One hidden turn or mirror swaps the rows below in pairs. Which row is each named row swapped with?
The rows were stretched afterwards, more along some directions than others.
Veg: [ 18   3 -13  -9 -21  15  -9  22 -10  17 -13   9   4 -17 -25   2]
Lek: [  0  15  15  16 -12   0   1 -21 -18  -1  20  14   1  32  37  41]
padi: [ -2 -11  13  10 -47  -5  29   3   0   1   1  32  39  25  22  13]
gar: [  9  23 -26  19  -2 -14 -48  10 -12   0  13   4 -15  -5 -35  15]
deg: [  9   2  27  13 -29  23  24  10  -6  10  10  19  46  25  34 -16]
zup: [  2  -6   0   0 -24  19   3  21  -8 -10  -6  17  45   4   4   3]
muzo: [ 12   5  11   4  -8  22  34  14 -14  14  12  14  48  -1  27  10]
Noli: [-13 -16  -4  -7 -22  -2  30  24   9  -7  -9   0  47  13  -7   9]
zivob: [-19   1 -23   6  27 -11 -30 -10 -10  -7   6 -23  13  22   6  24]
rofur: [ 21   8 -16  -5 -22   9 -10  22 -11  32  -7   6   3 -13 -20 -14]
Mukev: [ 14   3 -10   0 -21   7 -11  15  -9  25 -16   7  -5 -10 -15  -6]
tezek: [  8  16 -25  19  -2 -18 -45  11  -4 -10   9  12 -10  -5 -39  21]
vinuv: [-13  13  18  11   6   9  -1  -1 -14 -17   9  -4   3  19  10  40]
sete: [ 18  14 -15  -4 -14   8 -17  12 -14  27 -15   8  -3   1  -6 -15]
zalop: [-12  -1   8  20   7   4   0 -19  -2 -11  14  -7   7  30  24  35]
Todam: [ 10  11   5  10 -14   5   1  15 -10  29 -14  17   7  -1  -1 -18]
Dava: [-15   7  10  25  11 -10 -12 -14  -3   1  19 -10  18  41  33   4]
sel: [ -1  -1  -1  -7 -41  23  20  12  -1 -15  24  26  41  -4 -13  41]
keza: [ 14  20 -42  11  -7 -14 -42  12  -6  -6  10   3  -6  -6 -39  24]
mun: [  8  -6 -13 -11 -35  16   4  17 -23 -16  22  16  14 -10 -27  -2]
gid: [ 22   3 -19 -12 -13   8  -8  18  -7  30 -11   4   2 -12 -17  -9]
sor: [ -5 -21  -1   0 -38   4  24  14  21 -14  -6   7  46  21  17   4]
danef: [ 14  25 -40  17   2 -14 -43   7 -14  -3  10  11  -4   4 -37  13]
Zusak: [ 16  14   9   6 -34  21  38  12   1 -15   1  34  25  12  26  14]
sur: [-22  -7  -3  -4   2  -6 -24 -11 -23  -9  13 -17 -27   8  -3   3]
zufu: [-22   6  20  25   6 -15 -12   2   1 -18   6   0  17  16  35  22]
zenud: [ -4   9 -10   1 -31  10  26  12  -8  18  13   6  38   4  -8   9]
papuf: [-25  10 -24  16   0 -15 -10  -8   9 -26   8  -6 -10  12   2  27]
zogam: [-33  -4   4  -1  -2  -3  -7 -17   2  -6  14 -11   2  16  11  45]
gurur: [-11  35  20  19 -17  13 -15  -5 -19  -6  21   5  -8  11  14  35]
naz: [ 15  19  -8  -2 -27  37  30   8 -10  -5  10  20  10  -8   9  16]
bola: [  0   9 -41   7   4 -21 -45  10  -2  -9   4  -7  -7  -5 -44  26]
fivub: [ 20  39 -31  14   5  -6 -34   8 -12   0  18   8  -3   3 -17  17]
rofad: [  5  -9   0  -5 -21  22  28  10 -14   5  20  20  45   7   0  19]
Kelet: [-17   8  -5  21  13 -17  11 -16   5 -11   3  -1  -1  31  26  25]
simum: [-31  -5  11   8  -2 -15 -23  -6   3 -22   9  -5   5  28  22  28]

Swapped with danef: sete
Swapped with zalop: sor
Swapped with Noli: vinuv
Swapped with Kelet: Zusak

